In the rows, 128 means zero.
Rotation paths and how fast each direction turns (degrees each step):
Each turn is a multiple of 5 degrees from 10 to 175, or 0.
Each row of a path follows its step; steps can be skipped.

step 1: [122 126 135 135 125 133 127 135 132 130 116 123 125 128 123 123 135 131
 130 133 119 125 133 128 126 114 136 126 129 127 118 134 134 122 126 135
 126 133 130 125 130 125 131 129 123 121 124 123 128 130 130 127 130 129
 131 130 119 137 128 135 124 122 132 127 139 134 126 113]
step 2: [129 130 126 133 128 129 128 123 123 133 125 119 126 132 120 135 127 121
 134 132 123 130 128 135 131 126 137 128 134 122 130 113 131 133 125 127
 121 122 134 126 131 130 133 127 128 127 133 117 130 136 134 126 121 122
 126 127 119 139 125 124 119 119 130 133 132 136 134 123]
step 3: [132 132 126 139 131 138 136 118 130 138 127 134 133 127 128 126 124 120
 121 125 125 122 128 130 140 126 130 125 134 132 128 130 128 128 133 120
 123 127 138 125 124 122 125 140 127 133 132 122 133 139 138 123 129 129
 128 132 126 130 135 124 122 128 126 121 123 138 131 128]
step 4: [135 126 129 130 129 138 133 132 131 133 130 127 127 122 128 126 139 132
 127 124 140 125 131 130 132 119 136 124 132 138 124 130 134 126 116 126
 133 124 133 123 130 124 132 134 134 125 124 132 130 134 138 129 124 123
 132 139 129 133 136 133 134 121 120 124 125 124 122 121]
step 5: [134 116 127 135 129 127 121 129 127 125 132 118 129 128 122 125 137 125
 139 134 124 124 132 125 136 122 124 118 128 129 123 120 139 132 127 136
 136 134 130 124 133 119 134 125 129 135 134 127 124 130 128 132 131 124
 132 133 131 129 131 129 127 114 129 129 124 137 125 122]
step 6: [124 129 135 134 129 134 130 134 131 125 125 126 136 128 128 127 131 127
 126 125 127 133 130 134 121 124 127 125 132 130 120 113 136 133 137 122
 124 133 119 124 132 120 128 128 122 129 132 118 133 128 121 122 130 126
 129 135 124 131 131 125 124 123 123 126 126 148 133 127]
step 9: [128 127 129 117 130 128 126 128 128 133 123 119 130 128 114 126 129 132
 130 132 119 129 125 133 128 118 131 120 139 131 125 123 126 129 124 133
 122 129 131 133 129 121 135 136 130 126 136 123 134 138 142 123 129 116
 130 131 129 134 135 130 123 121 129 125 132 134 132 124]
step 10: [123 128 132 138 124 137 127 128 130 135 128 129 129 120 123 134 131 117
 129 127 128 133 133 126 134 118 124 126 134 131 129 127 132 127 134 126
 126 120 134 127 124 117 136 129 120 134 129 127 125 137 139 122 124 129
 129 122 118 131 136 121 131 120 124 127 130 136 131 117]
step 11: [132 125 130 139 132 143 133 125 129 140 132 125 128 130 128 126 135 126
 124 125 138 125 132 127 136 127 133 133 130 131 132 125 131 131 128 124
 133 125 133 125 128 126 125 130 128 125 126 128 128 133 128 129 127 125
 132 139 120 139 122 133 123 118 121 140 123 142 119 128]
step 12: [133 125 130 133 131 132 125 126 128 127 130 131 122 133 124 120 140 129
 134 128 125 116 136 135 130 119 136 118 130 126 125 127 140 127 124 129
 131 135 128 122 132 124 120 135 135 126 130 117 130 130 132 132 134 133
 126 139 130 127 135 131 121 123 124 128 120 131 134 122]
step 13: [127 129 129 140 128 126 123 134 127 124 124 120 134 117 126 136 124 129
 128 130 128 124 132 131 132 122 134 124 129 131 112 121 141 134 123 125
 128 130 123 120 135 128 135 131 129 132 130 119 132 130 129 124 123 121
 129 135 133 134 132 122 126 126 127 117 131 131 135 123]
Directions:
[128 126 127 127 128 128 130 129 132 128 129 128 126 130 128 129 128 126
 127 128 125 127 126 128 128 127 128 129 127 128 130 128 127 131 130 127
 128 126 127 126 129 127 127 127 126 127 128 126 127 129 128 127 124 130
 129 127 130 130 127 127 129 128 126 128 128 129 128 129] : 90
[126 129 128 129 129 126 126 128 128 126 128 129 127 128 127 131 128 125
 129 128 127 129 130 127 128 129 126 129 128 128 127 127 127 128 126 127
 125 126 127 131 128 125 128 127 125 128 129 126 129 128 127 126 128 126
 129 130 129 128 129 128 128 126 131 127 128 128 128 128] : 95

step 0: [115 128 133 126 128 118 126 125 129 122 131 132 131 134 142 130 124 124
 133 129 129 134 126 130 128 132 123 126 143 125 119 129 114 127 126 130
 131 132 134 125 137 130 130 131 120 122 132 129 134 130 133 129 130 134
 124 133 126 127 127 138 126 137 135 128 125 122 134 134]
step 1: [123 121 127 121 132 121 124 131 131 139 130 130 126 135 123 137 127 129
 129 127 135 130 131 118 136 136 135 132 129 130 127 125 115 131 122 132
 124 135 131 129 140 131 128 116 125 126 131 121 138 120 131 131 133 124
 127 126 130 126 129 137 127 124 124 128 116 124 134 130]
step 2: [124 122 125 120 128 129 132 130 118 142 138 128 116 130 131 125 125 132
 123 128 133 132 121 141 133 131 131 127 133 126 129 126 120 116 129 129
 123 124 133 135 128 121 120 122 126 119 132 123 130 122 135 127 135 138
 127 128 131 127 133 130 126 122 128 122 125 124 132 130]
step 3: [128 134 129 119 131 122 121 122 126 130 137 121 125 126 122 128 128 126
 130 134 133 133 125 130 128 138 122 132 134 135 122 122 122 123 122 125
 125 122 135 131 126 129 115 129 125 132 129 117 126 129 133 122 135 127
 128 124 129 133 116 124 115 132 131 121 123 118 123 133]
step 4: [130 114 130 118 137 126 129 128 134 124 130 126 121 129 128 120 135 139
 128 130 134 139 125 131 124 137 123 129 131 124 117 123 115 123 129 130
 132 137 125 124 133 134 119 134 128 133 127 120 124 129 132 128 131 123
 126 126 119 129 126 133 126 123 132 127 133 127 132 129]
step 7: [129 119 131 135 128 124 124 125 122 120 128 119 128 121 135 122 129 133
 121 131 137 135 133 131 129 131 124 126 135 125 114 125 124 120 120 123
 126 127 132 133 118 126 124 121 117 123 132 126 134 129 126 124 127 135
 131 136 133 122 135 125 125 123 135 120 128 119 131 135]
step 9: [123 117 131 123 133 123 129 124 127 131 127 130 127 121 140 125 133 137
 129 126 134 130 128 119 130 133 128 120 138 125 127 127 117 125 129 119
 130 130 131 134 138 133 125 125 130 115 126 123 129 127 136 133 125 135
 124 131 127 131 133 130 123 128 121 134 127 129 137 114]
step 10: [125 119 133 129 127 134 119 131 124 138 140 123 127 126 128 134 127 128
 130 121 142 132 133 122 136 125 133 127 135 130 130 123 120 130 126 135
 132 128 132 141 123 128 124 124 123 123 130 129 134 123 128 132 132 131
 125 136 127 129 117 124 116 131 124 122 129 127 129 120]
step 11: [124 126 132 122 125 135 123 124 122 125 135 125 118 128 128 120 124 133
 131 127 140 129 134 136 135 129 137 130 130 126 119 126 123 125 130 134
 132 130 136 131 120 134 131 129 135 121 134 117 119 130 136 115 132 124
 133 130 122 131 134 131 120 129 126 129 123 120 131 127]
step 12: [130 117 134 124 129 120 127 123 130 121 143 128 121 114 127 128 121 127
 128 136 133 132 124 128 128 128 117 124 131 132 119 127 119 130 119 126
 132 130 131 128 123 138 132 120 132 140 128 126 123 123 132 125 133 136
 127 134 130 125 128 133 121 132 123 129 128 122 131 131]
step 13: [124 116 130 127 126 130 124 132 133 126 137 133 128 129 124 129 129 137
 132 128 131 129 114 135 127 128 131 123 136 126 121 138 117 136 131 127
 133 125 136 125 129 131 124 122 126 131 129 124 135 132 132 139 133 123
 128 124 122 132 123 137 131 139 125 127 127 120 140 126]
Directions:
[128 130 126 130 128 127 125 127 130 127 128 127 128 128 126 128 129 130
 131 128 130 129 129 127 129 129 130 129 128 128 129 129 129 127 128 128
 124 128 129 127 129 129 128 129 128 128 128 126 128 129 128 126 128 128
 126 126 128 129 129 129 129 132 127 130 128 128 127 128] : 140
[128 129 128 127 129 129 130 130 127 127 130 128 127 126 127 127 131 127
 130 127 128 130 130 128 127 129 128 127 129 128 127 127 130 128 130 129
 129 129 128 129 129 129 129 129 129 128 128 128 125 128 127 127 130 129
 127 126 126 128 127 128 125 128 128 126 128 129 126 125] : 55
[131 127 126 131 127 127 129 128 130 126 125 129 127 128 128 130 127 129
 128 126 126 127 129 127 127 127 128 126 130 126 127 130 128 127 127 129
 129 129 128 127 127 127 127 128 127 129 129 129 128 130 126 128 128 130
 128 125 128 127 129 127 128 128 129 127 126 126 129 128] : 45

step 0: [135 125 133 127 130 133 117 120 131 123 135 128 123 136 131 123 128 120
 131 126 126 133 129 126 126 125 117 132 121 133 118 125 127 121 117 124
 126 129 125 126 119 123 135 128 132 134 135 125 139 119 134 137 135 131
 136 126 134 130 128 125 116 125 124 129 138 135 122 126]
step 1: [123 122 132 130 125 140 125 125 137 124 131 130 124 132 131 123 119 122
 134 119 130 133 131 124 133 126 125 120 125 123 128 138 126 129 125 118
 132 134 141 122 123 129 142 132 121 126 131 129 128 128 132 135 133 129
 131 123 127 137 126 130 116 131 133 137 127 135 120 126]
step 2: [120 126 128 135 121 141 119 128 130 125 133 126 123 134 132 132 115 140
 134 125 122 134 131 122 129 126 116 126 125 138 129 139 121 126 125 119
 134 130 127 124 123 123 126 131 126 128 132 122 132 128 135 132 130 123
 126 114 127 129 128 132 126 129 119 124 128 129 125 134]
step 3: [126 130 127 124 126 134 134 123 134 125 139 135 130 121 132 132 115 133
 131 125 126 126 134 125 140 130 121 125 117 136 124 135 125 127 129 119
 139 123 127 129 128 126 119 132 130 120 134 129 121 126 123 142 127 124
 129 133 129 133 128 130 121 134 123 129 131 136 124 132]
step 4: [126 125 131 129 127 131 130 123 127 129 124 131 136 128 125 126 123 145
 125 126 123 122 133 130 136 129 113 135 119 122 130 130 127 125 120 126
 138 116 124 130 118 125 129 127 125 123 127 119 123 128 135 135 126 116
 131 129 135 133 120 124 123 125 126 131 125 134 122 132]
step 5: [141 132 123 131 131 136 130 119 133 124 126 122 133 136 130 123 125 138
 123 130 132 127 139 122 132 134 120 126 125 120 127 132 126 133 134 129
 128 124 121 136 119 125 128 133 131 122 138 123 123 116 125 134 127 133
 135 129 131 130 122 122 123 130 125 126 126 129 114 131]
step 6: [128 127 125 128 130 127 128 121 121 128 133 127 132 139 123 126 125 136
 129 115 130 131 129 123 128 132 121 127 124 121 120 130 137 119 129 122
 126 127 120 139 122 136 126 128 128 130 134 119 133 120 134 142 130 134
 127 120 133 135 127 123 117 131 136 129 127 128 125 120]
step 7: [125 129 121 128 124 136 134 119 133 122 129 130 124 133 127 132 129 134
 128 123 133 130 138 117 128 130 129 127 118 130 129 129 127 128 127 136
 119 122 138 128 126 130 132 130 124 133 131 120 129 121 135 134 135 131
 131 117 133 129 139 126 111 130 130 127 116 131 126 130]
step 9: [125 129 121 144 122 137 139 131 128 127 134 134 122 125 123 134 131 127
 131 123 124 132 135 128 137 123 121 131 127 128 130 134 124 129 133 124
 136 118 132 135 122 127 126 128 123 132 122 136 131 125 122 134 137 122
 130 126 134 131 126 123 118 139 126 125 125 131 125 125]
step 10: [129 123 125 142 129 130 133 130 128 124 132 125 118 133 130 137 128 132
 122 128 126 122 132 126 141 129 120 134 123 132 134 136 127 128 117 137
 138 122 128 135 120 126 127 128 133 131 124 119 123 120 126 136 133 122
 124 126 126 133 121 129 129 131 139 126 137 125 126 132]
step 11: [137 127 134 135 131 126 127 124 129 126 133 133 125 130 129 132 128 134
 124 125 130 130 136 120 134 131 115 134 128 131 126 124 129 133 115 122
 125 123 123 130 115 129 127 125 134 135 132 129 126 125 117 131 137 131
 136 139 122 133 126 125 116 133 135 120 129 130 123 133]
Directions:
[129 129 127 128 127 130 128 127 127 127 128 128 129 127 127 129 128 129
 128 129 129 124 127 130 130 129 125 129 129 130 130 126 125 127 131 130
 130 126 126 129 127 129 128 126 128 128 126 130 128 128 128 128 127 128
 129 129 126 129 127 128 129 129 129 129 129 128 128 128] : 60
[127 127 129 128 129 126 126 126 128 127 128 128 128 127 129 128 129 126
 128 129 129 129 128 127 130 128 128 130 129 125 126 126 128 132 129 129
 128 128 125 129 126 127 128 127 129 127 129 126 129 126 128 128 127 130
 129 127 129 129 127 127 127 127 132 128 128 129 128 129] : 60
[128 130 132 128 128 129 127 127 125 128 128 127 127 128 133 129 125 130
 128 128 127 129 128 129 129 128 128 127 128 127 128 127 127 128 128 127
 128 128 128 127 127 127 129 130 126 128 129 129 128 130 127 128 128 128
 126 130 127 128 127 130 129 127 129 128 129 131 130 129] : 35
